In the data rows, the value 128 means zero.
Here are some points, one per row:
[124 122 165 112 132 128 131 177 145 184 120 173 126  98  94  93 179 139  84 136  69 130 109 116 135 137  98  93 116 108 117 130 104  86  85 150 101 112 110 100  95  95 140 129 151 127  96  98 142 105  93 107 113 120]
[165 181 103 146 110 141 178 106 117 127 137 111 108 126 134 128  95  98 112 102 134 118 113 108 158 133 151  98 128 140 115  99 157  98 118 122 144 129 153 153 138 127 100 149 131 148 146 100  95 116 105 135 161 172]
[134 132 154 152 102 118 110 156 121 122 129 142 172 169 121 144 153 116 130 110 180 107 154 121 136 117 132 163 137 132 119 142  98 121 139 124 163 105 108 156 130 145 145 104 165  91 151 114 166 120 146 135 141 148]
[137 130 107 177 136  83 144  71 138  91 128 133  93  92 115 118 134 101 117 106 109  95  90 116 119 135 150  92 127 113 165 212  94 123 145 161 141 103 100  96 125 127 148 119  90 113 107 129 117  94 156 107 137 132]
[127 128 118 114  94 104 126 137 162 133 105 137 140 106 152 120  87  97 101 155 130  76 154 203 120 126 107 111 119 119 154 151 105 153 121 109 109 104 120 136  82 127 140 134 146 152  80 137 105 104 132 108 131 146]
[ 95 171 152 112  64 154 101 142  98 105 141 141 131 106 113 140 113 154 165 105 137 154 129 132 100 130  99 127 184 134 107 133 102 110 123 143 150 128 125 147 126 196 122 117 152 113 116 153 114 152 176 176 122  98]
[114 119 117 110 137 107 114 147 142 125 150 130  92 183  98 170 132 182 131  97 160 166 143 136 107 177 117 136 111  87 114 100 142 109 106 172 114 177 158 109  88 108 118 137 122  94 107 165 129 121 115 122 109 105]
[129 121 128 134 157 126 139 135 102 125 123 104  99 118 156 180 113 137 112 120 141 131 115 127 131 100 163 124 159 153 114 104 131 113 128 130 132 105 112 161 138 142 115 159 147 149 144 142 137 151 120 171 136 132]
[115 126 105  99 144 124  97 136 161 137 190 160 120 109  96 128 153 117 120 140 101 112 151 136 105 123 142 150 116 137 120 126 105 151 113  74 131 117 158 123 140 129 128  96  95 121 128 122  96 132 118 109  95 134]
[115 146 127 106  82  89 119 130 113 168 110 126 151 139 110 137  88 178 166 111 158 140 133 123 120 101 114 130 174 120 134 141 143 103  88 141 147 120 144 119 159 116 122 120 139 107 154 158 107 122 126 140  87 108]
[119  98 154 161 132 115 113 179 168 133 123 158 119 106 138 122 105 113 113 144  82  97 195 151 157 165 115 101 102 115 105 194 117 138 128 132 103 153 149 155 109 142 156 127 143 135 155 112 117 158 151 124 106 119]
[118 117 193 110 120 108 122 123 133 110 171 148 133 140 104 115 177 131 109 143 155 131 171 160 100 149 130 123 113 113 135  99 117 109 132 138 102 151 170 128 133 101 127 143 110 108 133 152 113 121 104 105 102  90]
[183 161  99 150 149 141 159 100 123 120 146  87 108  98 138 155 113 120 128 167 143 143 100 107 128 110 128 137 155 127 118 100 110 139 141 101 117 157  98 134 168 107 101  78 159 131 159 117 145 120 123 135 117 111]
[105 104 135 161 137 171 122 148 120 164  97 136 148 147 136 114 165 165 166 140 136 169 123 134 144 172 149 102 162  92 141 121 108 180 163 186 107  43  90 135 148 126 150 106  85 186 104  98  90  75  93 110 108 171]
[141 107 112 151  82 130 152 126 115  97 126 115 126 135 195  81 142 157 110 143 121 107 110  89 139  94 147 169 111 153 131 114 117 123 100 164 109 116 124  80 110 170 134 120  95 113 123 137 134 208 117  78 124 139]
[118  66  99 117 123 130 109 142 126 135 118 154 165 133 151  97 129 123 180 107 142 137 107 135 128 154 147 106 140 104 134 158 115 150 196  98  85  96  83 140 155 130 101  94 116 164 102 102  83 134 109 103 132 132]
[150 117 136 186 102 141 118 121 124  99 127 104 123 132 143 127 110  98  91 173 134 119 101  95 179 105 131 112 100 116 116 135 135 175 143  70 158 145 111 132  92 119 112 159 159 135 123  94  95 117 122 118 151 147]
[188 109 146 149 116  96 175 111 134  96 102 152 108 103 173  86 144 116 151 119 113  97 127 102 142 107 129 167  81 126 158  93 116 183  96 161 106 145 102  68 139 184 123 133  82  98 155 168 128 175 135 140 152 164]
[144 145 106 142 142 132 146  98 115 121 130 112 130 143 193 121 128 122 110 113 164 158 135 102 108 139 106 131 129 116 113 137 116 110 108 128 142 139 131 144 144 106 112 126 128 155 145 138 138 120 154 164 119 134]
[100 126 131  98  99 131 104 147 122 162 110 105 131 170 128 139 100 156 163 102 164 157 112 125 106  96  97 116 141 151 116 107  91 104 116 138 146 179 140 179 160 150 154 130 120 102 147 143 132 122 180 126 138 128]
[127 128  99 177 157 118 141 112  98 145 146 124 111 105 143 105 108 109 109 148 105 136 120 113 144 116 179 135 150 124 130  92 159 145 106 109 173 128 144 160 164 120 102 108 141 125 134 109 144 114 119 137 205 128]
[112 116 137 103 114 112 119 169 145 144 112 140 159 133 131 152 118 107 134 131 103  90 147 118 111 181 122 115 156  90 109 112 145 148 125 109 122 126 153  83 105 117 120 157  87 103 115 158 136 105 129 111 109 116]
[141 150 148 164 143 156 182 128 123 107 100 102 115 125 117 114 128 105 131 135 139  94 115  99 154  97 165 149 126 155 116 123 148 134 133  98 137 175 108 141 106 104 125  89 123 158  96 117  94 112 145 149 148 128]
[108 125 132 121 161 129 119 109 137 150 168 128 129  98 118 144 119 155 167 155  96  80 141 160 124 163 106 124 126 122 144 107 162 124 106 105 101 114 112 150 107 100 126 154 122 106 101  97 113 133 113  99  96 124]
[104 142 102 118 159 131 112 122 157 113 122 124 176 165 104 122 150 129 130 128 130 133 124 154  92  95 111 100 109 145 146 148 189 181 164 166 105  94 131 160 137 120  90  87 121 128 151 117  88 149 133 112 105 141]
[107 120 146  94 139 146 129 160 125 179 147 129 112 176  98 136 111  99 138 119 142 130 118 122 128 149  86 169 121 142 122 124 157 168 152 198 134 149 142  83 146 103 139 183 110 181 116 105 128 174 123 125 123 126]
[158 137 100 142 163 140 190 132 100 143 149 107 118 140 112 125  88 115 107 148 139 166 122 119 148 122 162 129 133 185 148 109 165 131 147 121 138 141 137 144 152 176 110 114 125 123 111 105 137 100 109 159 146 125]
[159 127 114 138 114 157 112 109 105 139 125 109  86 104 113 169  96 120 119 139 135 155 121  92 132 104 103 141 112 156 149 113 136 108 151 144 143  86 141 144 171 129  93 124  99 124 135 108 143 103 127 150 157 110]
[132 133  94 133 172 113 123  74 118 104 120 180 115  95 147 119 169 129 119 114 117  98 102  97 170 130 145 118 127 151 143 157  94 138 167 146 139 127 150 113  96 140 133 145 172 117 111 150 124 106 156 116 144 107]
[102 157 124  96 131 135 143  62 131 129 100 110  70 140 150 109 157  98 114 110 130 119 106 128 112 129 141 135  69 135 114 141 117 115 124 101 175 101 115  95  93 172 171 109 165  96 155 131 166 137 114 132 108  86]
[110  76 113  97 110 101 136 161 128 105 114 173 147 103 140 122 121 132 140 143 113 180 114 109 119 119 136  98 150 116 183 170 139 148 170  97 121 115  88 181 111 115 158  85 119 145 122 145 118 146 145 115 102 193]
[126 124 118 135 119 151 142 125 133  95 108 111 144 156 109 123 134 118 117  87 158 134 123 128 154 112 145  99 129 143 116 142  97 116 113 106  94 122 128 124 151  81 138 161 151 121 132 140 161 133 139 171 159 114]
[152 155 136 117  89 144 124 114  92 151 122 116 131 174 140 135 156 145 139 142  69 134 170 160 112 110 127 151  88 134 111 140 150 142 164 106 151 182 108 170 105 105 144 133 133 103 134 176 211 166 128 127 153 101]
[125 145 157 124 126 143 138 151 155 114  95 117 174 121 159 151 149 133 119  98 130 184 147 160 116 113 136 148 167 119 125 141 118  98 128 115 147 130 118  89 125 145 123 187 180 127 139  88 131 120 193 121 156 115]
[104 139 172 127  92 112  97 151 136  95  83 108 143 175 144 147 104 138 163 113 110 121 111 165 101 130 109 136 159 161 120 155  91  97 109 104 152 122 118 118 165 146 132  98 175 136 120 131 150 130 129 177 127 123]
[125 128 162  96 171 101 116 131 150 139 151 150 128  91  94 125 149 151 115 164  90 127 109 148 128 160 136 130 118  98 107 128 148 130 103 124  97 125 170 115 111 110 122 100 119 125  92 123 146 135 116 103 111 152]
[151 120  97 119 151 195 137  85 107 110 133 103 106 128 121 167 112 118 123 142 131 142  91 117 148 115 131 169 157 159 126 117 128 102 131 116 148 137 137 140 129 141  95 126 109 116 196 126 101 113  95 150 134 157]
[ 96 165 130 103 117 120  92 152  72 120 157 107 121 122 104 112 124 147 105 106 156 106 156 151 133 143  83 170  95 136 106 106 186 126 138 143 107 154 137 103 154 125 158 167 107 175 171 100 139  93 117 133 126 123]
[ 94 114 141 114 158 126  94  80 156 157 164 133 160 114  90 131 125 126 146 124 170 133 183 127 111 127 131 105 133  99 124 100 149 102 105 126 117 163 131  74 113 122 104 146  98 117 122 189 172 157 115 112 117 109]
[164  94 112 115 173 123  97 157 174 128 120 122 154 100  99  98 142 125 125 141  86 115 126 137 120 138 113 111  90  94 154  99 117  90  94 145 113 103 166 136  98 103 191 170 130 153  93 125 135 129  98 107 114 112]
Along one direction, these points spread out more than along any other. Take the direction at right angles to it along which they spread out most. Go by this last direction. For each point below, how far along it does it lie, from 0 to 99? 50 is the average, and the first point above lies past it. One standard deviation of the points above along it is 16.
[104 139 172 127  92 112  97 151 136  95  83 108 143 175 144 147 104 138 163 113 110 121 111 165 101 130 109 136 159 161 120 155  91  97 109 104 152 122 118 118 165 146 132  98 175 136 120 131 150 130 129 177 127 123] >> 28
[137 130 107 177 136  83 144  71 138  91 128 133  93  92 115 118 134 101 117 106 109  95  90 116 119 135 150  92 127 113 165 212  94 123 145 161 141 103 100  96 125 127 148 119  90 113 107 129 117  94 156 107 137 132] >> 78
[144 145 106 142 142 132 146  98 115 121 130 112 130 143 193 121 128 122 110 113 164 158 135 102 108 139 106 131 129 116 113 137 116 110 108 128 142 139 131 144 144 106 112 126 128 155 145 138 138 120 154 164 119 134] >> 43
[127 128 118 114  94 104 126 137 162 133 105 137 140 106 152 120  87  97 101 155 130  76 154 203 120 126 107 111 119 119 154 151 105 153 121 109 109 104 120 136  82 127 140 134 146 152  80 137 105 104 132 108 131 146] >> 65
[ 95 171 152 112  64 154 101 142  98 105 141 141 131 106 113 140 113 154 165 105 137 154 129 132 100 130  99 127 184 134 107 133 102 110 123 143 150 128 125 147 126 196 122 117 152 113 116 153 114 152 176 176 122  98] >> 21
[141 107 112 151  82 130 152 126 115  97 126 115 126 135 195  81 142 157 110 143 121 107 110  89 139  94 147 169 111 153 131 114 117 123 100 164 109 116 124  80 110 170 134 120  95 113 123 137 134 208 117  78 124 139] >> 61
[183 161  99 150 149 141 159 100 123 120 146  87 108  98 138 155 113 120 128 167 143 143 100 107 128 110 128 137 155 127 118 100 110 139 141 101 117 157  98 134 168 107 101  78 159 131 159 117 145 120 123 135 117 111] >> 54
[107 120 146  94 139 146 129 160 125 179 147 129 112 176  98 136 111  99 138 119 142 130 118 122 128 149  86 169 121 142 122 124 157 168 152 198 134 149 142  83 146 103 139 183 110 181 116 105 128 174 123 125 123 126] >> 38
[118 117 193 110 120 108 122 123 133 110 171 148 133 140 104 115 177 131 109 143 155 131 171 160 100 149 130 123 113 113 135  99 117 109 132 138 102 151 170 128 133 101 127 143 110 108 133 152 113 121 104 105 102  90] >> 37
[105 104 135 161 137 171 122 148 120 164  97 136 148 147 136 114 165 165 166 140 136 169 123 134 144 172 149 102 162  92 141 121 108 180 163 186 107  43  90 135 148 126 150 106  85 186 104  98  90  75  93 110 108 171] >> 74
[114 119 117 110 137 107 114 147 142 125 150 130  92 183  98 170 132 182 131  97 160 166 143 136 107 177 117 136 111  87 114 100 142 109 106 172 114 177 158 109  88 108 118 137 122  94 107 165 129 121 115 122 109 105] >> 24
[132 133  94 133 172 113 123  74 118 104 120 180 115  95 147 119 169 129 119 114 117  98 102  97 170 130 145 118 127 151 143 157  94 138 167 146 139 127 150 113  96 140 133 145 172 117 111 150 124 106 156 116 144 107] >> 68
